The rows of D fall into several groups, and each row is roughly a mix of its group's hidden directions.
D, 106 rows:
[[-23  32  16  12   3   6 -42  31  32  22]
 [-24  -7  48 -54   4 -13  -3  -8   3  10]
 [ 47  25   6 -30  37   2  -2  17  19  18]
 [ 32  11  12  -9  31 -24  29 -47  17  -8]
 [ 19 -16 -45  36  20  24   7  15 -31  -5]
 [-46 -28  -2  32 -35   2   9 -19  -9 -21]
 [ 45  19 -25   6 -10  20 -30  14  22  32]
 [ 15  -3 -18  23 -24  16 -34  32  23  39]
 [ 32 -23 -20 -20 -22  -6  24 -35 -23 -31]
 [-39   0  34 -17  12 -28  22 -36  -5 -21]
 [ 27  -8 -30   2   8  30   9  35 -35 -31]
 [-31 -27   1  15 -35  36 -16  22 -25  19]
 [-27 -23  11 -42  23  -1   8  16 -42 -24]
 [-34  -8  30 -10   2  13  18 -36  40 -24]
 [ 27  -4 -51  44  13  20   8   6 -15  -3]
 [ -3 -38 -16  33  41 -10  27   0 -29   7]
 [-37 -29  17 -27  16 -14  16  15 -34 -29]
 [-42 -25   2  31 -41  -7   8 -17  -8 -25]
 [  9  26  15 -32 -43  21 -24  -4  37   3]
 [-45  20   8  25  18  17  -9  39  -3  29]
 [-10  29  32 -51 -27  -2 -20  -3  21  -5]
 [  8  37  15 -26 -37   0 -15 -16  45   2]
 [ 13  20  14  -9 -39 -30 -30  44  -1 -11]
 [-41 -16  25  -4  12 -35  31 -18 -27 -17]
 [ 17   3 -43  49  26  -3  11   7 -27  -7]
 [-39 -10  23  16  35  15   0  42 -12  22]
 [ -1  25  11  -6 -20   7 -55  18  38  -8]
 [ 25  -4 -47  39  -1  33  -4  18 -17  -7]
 [  7 -26 -40  16  16  31   7  23 -38 -20]
 [ 13  24  14  -3 -39 -38 -27  36 -10 -11]
 [-23   0  49 -45 -26  -4 -13  -1  20   2]
 [ 14  17  21  -4 -45 -28 -28  39  -9  -6]
 [-33 -25  14  19 -54 -11   3  -7   3 -29]
 [-23 -13  33  12  40   2   4  34  -6  39]
 [ -6  19  31 -45 -36   9 -20  -3  31  -1]
 [-21  22  43 -22 -26 -30  -8 -12  33   0]
 [ 47  26  13 -35  17  -9 -13  29  19  11]
 [-48  -9  34 -10   7 -27  22 -29  -4 -19]
 [ 20  15  12 -23  -2 -33   7   4  48 -38]
 [  2 -11 -44  31  15   9  15  20 -34 -33]
 [-44  -2  20  18  30  19  -9  44  -4  15]
 [ 14  21   8  13  23 -29  14 -17  23  55]
 [ 21  31   8 -10 -38  25 -33  -2  34  18]
 [-46   3  18  20  29  18 -16  43   3   9]
 [ 51   3 -30  14   2  24   3   1  27  35]
 [  4  45  24 -23 -28 -12 -19 -16  38   9]
 [-51 -19 -17  27 -25  -9   4 -24 -16 -26]
 [-31  -4  41 -37  24 -34   3  -2 -20   2]
 [-12 -20  -1  -3  20  -9  41   4 -46 -37]
 [ 23  -7 -45  50   3  24   0  14 -16  -3]
 [ 10 -10  -4  11  30 -23  51 -25 -15  32]
 [-48   8  39  -8 -14 -24 -21 -22  24   5]
 [ 12   7   3  -6  20 -25  29 -30  44 -35]
 [ 23  -7 -46  17  41  13  13   1 -35   2]
 [-23  14   0  -3 -26  27 -46  32   9 -28]
 [ 13  13  23  -2 -49 -29 -21  38   1 -13]
 [-29  -5   7 -19  32 -39  25  -1 -31 -27]
 [  3 -34 -26  25  -7  23  10  49 -23  -7]
 [-14  -1 -15  -9 -43  33  -8  25 -44 -11]
 [ 50  23  12 -33  32   2  -7  11   6  28]
 [ 23  -8  -8   6  24 -29  47 -38  -5  22]
 [  7  13  19   0 -47 -30 -20  40   7 -21]
 [ 33  17 -22   4 -17  31 -42  27  19  15]
 [ -9 -22 -15  38  39 -21  18  10 -39  -4]
 [-31 -29   5  31 -38  33  -4  18 -19  13]
 [ 45   3 -34  10  -6  41 -15  26  13   9]
 [-32  -6  25   9  15  19 -12  49 -18  31]
 [-34  -7  26  15  34  11  -2  41  -9  33]
 [-23 -23  -9  -3 -14  31  14  24 -53 -17]
 [-29 -14 -19   4 -14  32  16  20 -49 -22]
 [ 32   1   6  -3  20 -35   4 -39  44  -7]
 [ 43  24  -1 -34  44   3  -5   5   7  24]
 [-23  23  18  21  24  -1  -9  28  11  53]
 [ 24   9  -7  10  23 -35  29 -42  23  21]
 [ -5 -17  19  10 -42  27 -20  34 -24  27]
 [  6 -13  -8 -12  48  27  26 -41  12  15]
 [-34  21  20  15  14  13 -34  41  21  18]
 [ -4  -8 -20  -7  51  18  21 -47   0  10]
 [-48 -30  22   5   7 -22  34  -6 -20 -18]
 [ 23  -2 -28  16 -19  30 -34  46   1  10]
 [-11 -21 -18  14  28  -4  54 -19 -31  -8]
 [ 44  32  -2 -30  37  -6 -12  18   3  21]
 [ 48  25   3 -24  43   3   1  11  13  23]
 [ 26 -24 -26  23  -5  46  13  16  33  14]
 [ 44  12 -30   9 -11  30 -28  25  16  21]
 [ 51   4 -38  10  -1  31 -11  28   0  13]
 [ -6  22  17  -6 -17   9 -36 -20  54  19]
 [  3 -45 -14  56   5   2  23  -4   7  13]
 [ 22  27   0  -2 -11  -2 -34 -17  41  41]
 [ 49  26   4 -23  37   5  -4  21   9  26]
 [-45  15  36 -12 -12 -38 -27 -12  -4   0]
 [-49 -27  -5  25 -34  -2   7 -22  -8 -24]
 [-30 -33  13 -27  27  -6  14  15 -41 -18]
 [ 33  32   0 -15  29 -42  10 -17  21 -20]
 [-31  -4  43 -55  -1 -17  -1  -2  -1  -7]
 [-17 -21 -18   3  40  29  27 -43   6   6]
 [ 36  15  -7 -15 -23 -18 -22 -32  39 -23]
 [ 42 -18 -39  16   9  32  22  26 -12   2]
 [  3 -22 -19  61  25 -15  14   5 -21   8]
 [-45 -11  33  -7   8 -35  25 -28  -9 -13]
 [ 21 -18 -42  16  -5  50  -4  21 -18 -10]
 [-56 -15  33  -1  -2 -36  11 -10 -14  -9]
 [ 32 -25  10  -8  21 -27  39 -27 -12  27]
 [-15 -19 -22  -9  44  40  13 -32  -1  19]
 [-39  -1  39 -36  -1 -36   9  -3  -1 -21]
 [-12 -23 -10  -3  36  33  23 -47   0  15]]
In each list below, four rows fit none of the groups, and each other row fits one group, some only roughly. Which are they? Name them in the order they come.
  * j209: [-54   0   6  24  30  18   2  35 -14   3]
  * j761: [ 58  15 -30   4   2  22  -8   4  13  31]
  * j569: [ 17  21   9  -8  -3  -8  -9 -37  49  37]
  * j71: [ 49   5   0 -26 -21 -30   2 -39  15  -6]
  * j611: [ 16  -2 -34  57  28 -15  17  -7 -10   8]
  * j777: [-18   2  -6  14 -43  13 -49  20   9 -27]
  * j303: [-49   9  38 -21  -2 -20  -7 -24   2 -28]
  * j510: [ 33  23 -47  36  -1  25 -12  12 -10  -4]
  * j194: [ 34  12   7   9 -44 -17 -34  36   3  -4]
  * j224: [ 34  30  -7   0  18   7 -25 -10  33  44]
  * j130: [ 31  18  -7   1 -25  -1 -43  47  14   6]
 : j777, j194, j224, j130
  * j993: [  9  11   6   2  -8  17 -11 -28  62  28]
  * j615: [-37 -13   7 -12  46   5  37 -31   1   2]
  * j652: [  9  -1 -19  14  29 -25  48 -41   7   1]
  * j345: [  6 -23 -38   6  45  21  20 -32 -10  14]
  * j273: [ 20 -36 -27  33   3   9  36  18  -2  31]
  * j280: [-52   8   8  27  26  19  -9  39  -1   7]
  * j249: [  6 -30 -10   3  25  11  58  -2 -21 -25]
  * j803: [-43  -4  37  -6   3 -42  16 -29   7   1]
  * j260: [ 18  21   7  21  -2 -43  -7 -15  51  12]
  * j123: [-17  36  19 -19 -28  18  -9 -22  46   7]
 : j615, j345, j260, j123
  * j47: [ 18   2 -34  25   6  -6  20  30 -47 -21]
  * j87: [ -4 -25 -20  15  -8  21  -2  52 -35 -21]
  * j261: [-22 -16  -7 -17  46  17  43 -26 -13   0]
  * j498: [ 40 -10 -38  27  -3  22   1  27   6  33]
  * j56: [-29   2  32 -12  10 -22  23 -50  23  -2]
  * j548: [  8 -24  -9   9  37 -18  51 -27 -19   3]
  * j199: [  4  13  34 -18 -17 -26 -22 -11  43  34]
  * j436: [ 20  33  22 -34  40 -13   6  19  21  20]
  * j904: [ 24  34   1  -5 -47  12 -19  -5  41  -1]
  * j248: [ 26 -15 -10  12  15   7  49 -32  25  27]
  * j371: [-36 -26  -4  -2  15 -21  26  16 -32 -40]
  * j852: [  7 -42 -20   5  20  40   0  18 -39   7]
 : j47, j261, j199, j436
  * j389: [ 34 -14 -37  14 -10  11  20  43 -24 -16]
  * j841: [ 35 -20 -38  22   3  21  15  37 -23   8]
  * j877: [ -3 -31 -16  10  11   3  35  27 -46 -25]
  * j19: [-48   1  35 -32  -1  -2  -8 -32 -19  15]
  * j943: [ 22  30  11 -41 -29  18 -22 -13  32  14]
  * j493: [ -4  39  21 -22  -8 -25 -40 -27  18  18]
  * j502: [  0   2 -17  38 -43   0 -23 -29  33  13]
  * j679: [ 15  36   7 -39 -35  19 -19  -8  32   3]
  * j654: [-28 -16  16  -9  44 -13  28 -33 -24 -15]
  * j787: [  4  40   5 -13 -20  -3 -61  11   4   9]
  * j914: [ 23  50   4 -35 -14   8 -27 -15  23  14]
 : j389, j19, j502, j654
  * j473: [ 58   8 -23  11 -13  19  -4  25  14  26]
  * j196: [ 35   1 -18 -37  -7 -13  15 -21 -31 -38]
  * j452: [-27 -22  -2   0  31 -20  19  19 -42 -34]
  * j922: [-23 -23  -3  23 -19  41 -10  17 -35  31]
  * j240: [ -1  19  16  -3 -57  13 -25   7  38  -5]
  * j833: [ 20  22  -4  20 -40  20 -15 -16  47  15]
  * j856: [-15   1  29   2 -34 -49 -11  30   9 -20]
  * j722: [-13   8  40 -29 -21  -2 -11 -19  50  -7]
  * j605: [ 44  11 -36   3  -4  27 -24  33 -20   1]
  * j991: [-37  -6  -8   2 -14  37 -13  30 -22 -40]
 : j473, j196, j856, j722
  * j72: [ 11  -2 -31  41 -17  25 -35  26  23  10]
  * j45: [  3  25  21 -27 -24  21 -14 -28  48   8]
  * j153: [ -3 -10 -18   6  -5  13 -12  49 -44 -33]
  * j730: [-36 -19   6  -5  18 -34  28   6 -27 -38]
  * j745: [ 23  24  12  -7   6 -49  17 -15  26 -36]
  * j989: [-32  -6  47 -42 -20 -20   1   6  13 -12]
  * j422: [ -5  22  20 -20   0  13 -13 -47  49   3]
  * j337: [  3  -1  40 -27 -17 -11  -4 -26  53   3]
  * j562: [-40 -24  27 -26   8 -29   2  -9 -17 -36]
  * j413: [-23 -22  18   6  16  26   0  45 -36  24]
  * j593: [-40   4  36 -10 -10  -2 -14 -31  42 -10]
 : j72, j45, j337, j562
  * j709: [ 29  30   5  -2  30 -15  -4 -33  46   6]
  * j425: [-18  -4  13 -10  20 -43  32 -16 -43 -14]
  * j715: [ 29  51  -2 -19  -4   8 -26 -19  24  25]
  * j326: [-32 -24 -17  22 -17  36 -10   1 -42  20]
  * j706: [ 29  30   0 -36 -20  31 -23 -11  26  20]
  * j89: [-15 -39  -4  12  15   7  53   5 -23 -25]
  * j152: [-17 -19  -9   4  -4  14  -1  44 -42 -39]
  * j7: [-49 -20  21   3   4 -23  22 -36 -22 -10]
  * j449: [ -2  11   6   4 -32 -21 -34  46 -22 -28]
  * j909: [-11 -18  18 -23  19 -28  32  24 -35 -31]
 : j709, j7, j449, j909
